(in the rows, 128 means zero)
Each named turn below is shown by a few rows before and after it. Which turns, in which order, take the first row of each later pair to the second? The first pair is answered.
turn Q126:
[146 129  94 146 133 112 131  63 137 160 105 146 151 134 112 162  72 140
 131 135 116 144 121 155 117 112 124 154 117 161 117 133 135 127 124 127
 160  86 119] -> [115 119 125 128  99 126 112 105 120 127 102 105 182 116 106 165 101 127
 119 120  94 108 138 138  90 127 120 103 139 125 141 128 145 167 126 156
 171 154  88]
[ 90 104 102 170 143 126  61 137 112 119 142 143 101 131 157 103 157 143
 114 171 126 120 156 126 144 159 152 145 160 140 102  74  78  87 158 137
 122 145  91] -> [ 88 101 113 160 152 129  68 148 114 110 145 142  97 126 161 102 167 135
 119 164 119 118 149 116 138 154 162 144 167 131 105  69  84  89 149 131
 113 159  94]
[146 141 152 103 171 151 132 104 157 176 110 145 127 143 118 133 116 158
 144 109 123 170 127 163  97 109 127 155 127 143 134 100 101 191 157 143
 110  96 137] -> [132 137 154  98 144 152 115 112 142 174 110 132 142 142 111 136 120 163
 131 106 118 157 138 167  88 121 115 131 130 136 141 101 101 209 168 163
 125 111 117]
[113  74 148 106 114  91 210 211 107 101 101 102 114 112 100  87 162 137
  79 148 133 184 164 108 118 103 181 153 123 190 116 150  33 152 139 139
 131 161 155] -> [127  77 130 114 115  88 209 199 112 118 101 115 110 124  93  84 146 143
  81 153 145 196 160 118 132 100 172 172 112 202 106 154  23 138 144 134
 133 137 158]
turn Q596:
[135 133 176 161 126 137 189 177 122 161 114 164 135 126 128 106 153 194
 127 159 133 157  91 166 143 102 156 122 100 159 125 101 113 121  83 144
  88 126 166] -> [128 127 175 159 104 135 175 183 115 166 114 149 145 128 121 108 159 198
 114 158 125 159  98 167 136  99 148 117  95 159 129  93 107 140  91 158
 105 138 157]
[146 128 133 133 153 145 145 154 105  88 147 169  94 114 117  65 162 113
 148  91 180 140 110 111 109 113 149 151 157  86 129 140 155 126 112 140
  95 157 122] -> [151 114 123 133 129 140 140 165  96 100 149 158  96 125 109  46 164 118
 138  91 179 150 121 114 105 105 151 158 149  95 119 139 132 133 126 156
 101 155 112]
[124 126 118 153 170 166 156 125 132 114 120 140  92 117 152 112 109  98
 149 112 152 119 141  92 110 118 181 169 115 116 108 139 119  72 112 115
 105  87 133] -> [128 100 107 154 115 154 146 136 113 140 120 116 106 133 131  86 114 105
 133 114 146 140 162 100  94 105 179 176  98 138  99 136  87  93 141 152
 131  88 107]
[162 144 132 115 119 101 137  94 126 138  96 145 129 152 110 120 118 138
 141 136  93 150 113 127 122  98 133 135 166 119 143 125 138 135 151 184
  73  99 150] -> [157 147 134 111 117 101 134  95 128 135  94 141 133 153 110 123 120 141
 140 138  90 149 113 126 121  99 131 133 167 120 146 126 145 146 147 185
  75 105 149]
turn Q858:
[141 139 113 162  49 128 120 156  31 111 105 147  92  69 148 105 120 125
 164 160 108 104 129  94  87 158 114 107 122  75 125 139 139  99 179 109
 120 159 133] -> [151 130 108 146  82 121 148 167  44 111 100 146  78  77 145  91 160 136
 171 166 113 130 120  80  86 147 134 130 115  94 131 129 106  97 179 102
 105 167 156]
[126 128 130 162  71 123  78 121 104 100 142 129 174 143 124 121 112 153
  82 139 119  99 148 127 108 176 105  38 100 124 181 116 103 165 125 149
 143 144 104] -> [147 143 142 157 174 123 140 136 125  52 154 170 123 107 171 111 141 127
 124 129 137  98 118  92 130 172 156  73 129 113 172 126 120 104  84  62
  93 141 151]
[106 128 144 128 112 128  77 133 115 118 136 116 157 104 119 164 109 129
 131  91 128 111 155 154 146 141 103  84 155  88 144 109 133 189  95 137
 148 152 116] -> [124 123 148 115 190 117 124 153 138  95 134 135 117  97 134 146 164 127
 155  93 139 138 129 120 158 132 147 119 153  95 143 103 109 160  77  96
 114 152 165]
turn Q625:
[150 143 119 123 144 125 137 103 122 124 133 138 126 116 139 119 136 123
 114 152 153 128 124 109 138 138 142 149 132 124 132 115 144 143 142 129
 116 129 146] -> [144 141 124 125 145 124 131 111 118 115 134 134 130 106 145 124 139 122
 116 146 151 122 122 105 136 143 145 141 137 116 134 113 146 147 144 130
 118 137 139]
[127 115 135 143  75 103  90 146  85  96 126  89 160 113 110 131 130 119
 107 121 122  79 149 109 113 145 115  91 135 150 106 153 104 135 133 141
 146 131  83] -> [152 115 106 138  85  93  94 108 112 151 107 107 150 153  88 130 114 145
 107 139 129 115 139 131 123 121 105 125 105 180 103 144  82 130 141 147
 143  85 111]
[127 126 142 123 105 143 139 137  97 122 155 122 134 115 130 110 104  99
 119 124 125 120 145 119 119 123 128 129 158 125  97 140 161 136 111 136
 143 146 108] -> [124 121 122 127  89 133 119 142  89 128 150 114 143 128 114 117 116 118
 112 135 133 120 152 126 126 135 108 124 133 137  98 137 140 145 136 155
 152 144 102]
Then:
Between the rows of a pair lie 2 to 3 turns.
[142 115 153 159 152 149 121 107 146 154 132 147  96  83 125 102 101 109
 123 115 165 141 104 133 136 133 149 173 106 103  68 138 169  88 112  78
  99  71 136] -> [123  87 132 168  89 134  86 152  98 127 142 123 121  79 113  93 139 134
 100 117 175 128 135 126 138 162 132 155  79 111  51 131 126 108 153 115
 124 104  90]
Q625 Q596 Q625
[162 119  88 172 169  99 162 141  96 101 151 158  86  94 156 108 123 141
 144 133 162 136 134 127 178 135 165 190 137 158  86 140 101  49 120  73
  95  92 133] -> [174 107  98 157 122 105 163  90 118 190 135 140  93 140 120  87  73 131
 130 137 128 190 142 162 142  83 155 205 126 178  95 134 108  92 120 125
 121  64 129]
Q858 Q625
[110 150 174 129 144 162 128 110 184 155  90 123 142 135 133 143  88 102
 122  99  77  93 126 147  90 155 120  69 159  87 166 137 175 187  91 123
 129 144 134] -> [171 143 122 160 165 135 169  85 180 187 100 170  96 149 142 102  71 108
 134 112 112 157 119 159 121 125 138 161 133 144 109 146 134 120 102  88
 109  63 160]
Q126 Q596
[123 168 137  98 189 136 130  86 190 171  96 139 123 162 107 168 122 153
 142 154 121 146  93 121 127 134 111 110 109 114 171 108 141 151 117 114
 119 104 174] -> [113 147 112 116  94 124  86 104 144 175 103 117 157 167  85 160 113 168
 116 157 128 139 130 140 121 151  79  96  87 132 147 110 117 171 164 165
 155 108 121]
Q596 Q126
[149 157 104 176 130 116  84 124 103 122 103 175 142 137 116 132  86 142
 136 138 165 123 134 175 141 147  75 147  94 140 106 136 128  78 165  87
 149  36 117] -> [129 156 142 180 120 137  86 149  85  84 121 161 153  97 139 124  77  98
 139 111 148  85 142 164 126 152  89 121 141  99 105 150 170  79 140  74
 145  71  90]
Q625 Q625 Q126
